500 stands for zero in the data rows.
Some points, one per row:
tensor([614, 749, 403, 529, 668, 616, 548, 596])
tensor([482, 377, 679, 355, 595, 689, 597, 482])
tensor([490, 372, 662, 471, 567, 655, 623, 557])
tensor([162, 463, 207, 376, 288, 370, 209, 319])
tensor([387, 145, 694, 336, 421, 612, 565, 390])
tensor([550, 728, 458, 493, 513, 572, 482, 503])
tensor([705, 713, 531, 748, 610, 304, 547, 686])
tensor([373, 574, 277, 513, 378, 233, 365, 445])
tensor([631, 493, 516, 734, 569, 95, 484, 601])
tensor([630, 884, 268, 540, 566, 458, 413, 558])
tensor([701, 866, 430, 405, 601, 739, 579, 534])
tensor([349, 126, 735, 516, 437, 338, 548, 494])
tensor([521, 714, 370, 446, 454, 562, 435, 500])
tensor([395, 652, 344, 327, 502, 660, 325, 363])
tensor([368, 329, 485, 357, 441, 575, 464, 404])
tensor([399, 318, 492, 304, 444, 783, 475, 389])
tensor([412, 268, 528, 679, 457, 108, 501, 519])
tensor([670, 364, 757, 592, 562, 630, 730, 624])
tensor([636, 412, 831, 208, 638, 999, 689, 503])
tensor([636, 235, 759, 642, 606, 596, 769, 616])
tensor([490, 705, 447, 295, 575, 909, 463, 448])
tensor([466, 278, 745, 569, 537, 472, 643, 636])
tensor([190, 185, 464, 478, 408, 309, 433, 407])
tensor([302, 396, 446, 775, 397, 0, 466, 585])
tensor([834, 682, 551, 720, 721, 565, 706, 696])
Here are 10 more points, each followed by its number:
tensor([549, 827, 204, 304, 560, 871, 387, 392]) 0
tensor([514, 562, 448, 514, 520, 487, 494, 503]) 1
tensor([498, 198, 791, 628, 465, 457, 611, 610]) 2
tensor([441, 412, 490, 269, 377, 697, 404, 318]) 3
tensor([520, 593, 377, 478, 469, 468, 467, 428]) 4
tensor([428, 542, 384, 472, 452, 492, 494, 499]) 5
tensor([407, 787, 265, 263, 459, 657, 365, 358]) 6
tensor([250, 416, 438, 334, 376, 537, 380, 396]) 7
tensor([325, 473, 320, 346, 438, 438, 354, 325]) 8
tensor([646, 647, 404, 656, 563, 390, 486, 542]) 9
Which of these numbered points is nearest to each point below, ignoring the 3 directions in which the first points spread most? Its number follows each.
tensor([203, 383, 410, 393, 367, 379, 350, 409]) > 7
tensor([522, 438, 534, 630, 517, 332, 530, 566]) > 1
tensor([436, 614, 342, 334, 524, 608, 407, 372]) > 8
tensor([555, 469, 579, 355, 550, 644, 559, 441]) > 8
tensor([468, 722, 170, 260, 512, 687, 333, 326]) > 8
tensor([384, 715, 250, 513, 422, 247, 342, 434]) > 6
tensor([566, 409, 579, 995, 412, 0, 531, 711]) > 2
tensor([650, 276, 778, 729, 517, 311, 629, 617]) > 3
tensor([461, 499, 479, 497, 466, 338, 501, 500]) > 6
tensor([478, 463, 348, 491, 347, 404, 370, 381]) > 3
tensor([227, 0, 863, 321, 394, 715, 645, 413]) > 7
tensor([746, 416, 854, 528, 642, 661, 805, 633]) > 6
tensor([584, 522, 490, 595, 490, 379, 537, 517]) > 4
tensor([821, 599, 557, 686, 563, 483, 578, 608]) > 3
tensor([840, 934, 397, 587, 662, 700, 524, 589]) > 9
tensor([726, 201, 939, 768, 617, 234, 702, 669]) > 3
tensor([319, 326, 519, 616, 349, 184, 472, 547]) > 7
tensor([660, 757, 441, 342, 596, 815, 549, 442]) > 4
tensor([277, 493, 389, 118, 423, 999, 456, 324]) > 5
tensor([415, 149, 766, 378, 425, 410, 487, 416]) > 3
tensor([322, 138, 652, 377, 422, 559, 541, 388]) > 1
tensor([368, 374, 438, 691, 340, 228, 388, 533]) > 2
tensor([438, 399, 439, 430, 538, 659, 487, 440]) > 0
tensor([698, 655, 615, 650, 566, 652, 635, 679]) > 2
tensor([280, 563, 264, 395, 473, 398, 342, 356]) > 8
tensor([352, 449, 427, 376, 408, 682, 464, 392]) > 5
tensor([411, 396, 369, 536, 401, 365, 389, 430]) > 9
tensor([399, 778, 155, 737, 434, 0, 287, 586]) > 7
tensor([620, 592, 414, 541, 600, 524, 493, 472]) > 9
tensor([383, 533, 392, 550, 440, 320, 406, 520]) > 7
tensor([680, 575, 576, 487, 599, 653, 555, 488]) > 9
tensor([501, 385, 576, 724, 460, 232, 502, 636]) > 2
tensor([388, 374, 561, 222, 434, 708, 511, 291]) > 4
tensor([367, 451, 342, 728, 426, 0, 376, 540]) > 1
tensor([731, 796, 518, 547, 652, 519, 565, 612]) > 6
tensor([652, 602, 483, 385, 677, 907, 664, 472]) > 0
tensor([350, 710, 360, 271, 508, 596, 359, 340]) > 6
tensor([197, 0, 726, 623, 244, 58, 410, 441]) > 2
tensor([474, 295, 675, 382, 485, 636, 617, 443]) > 6
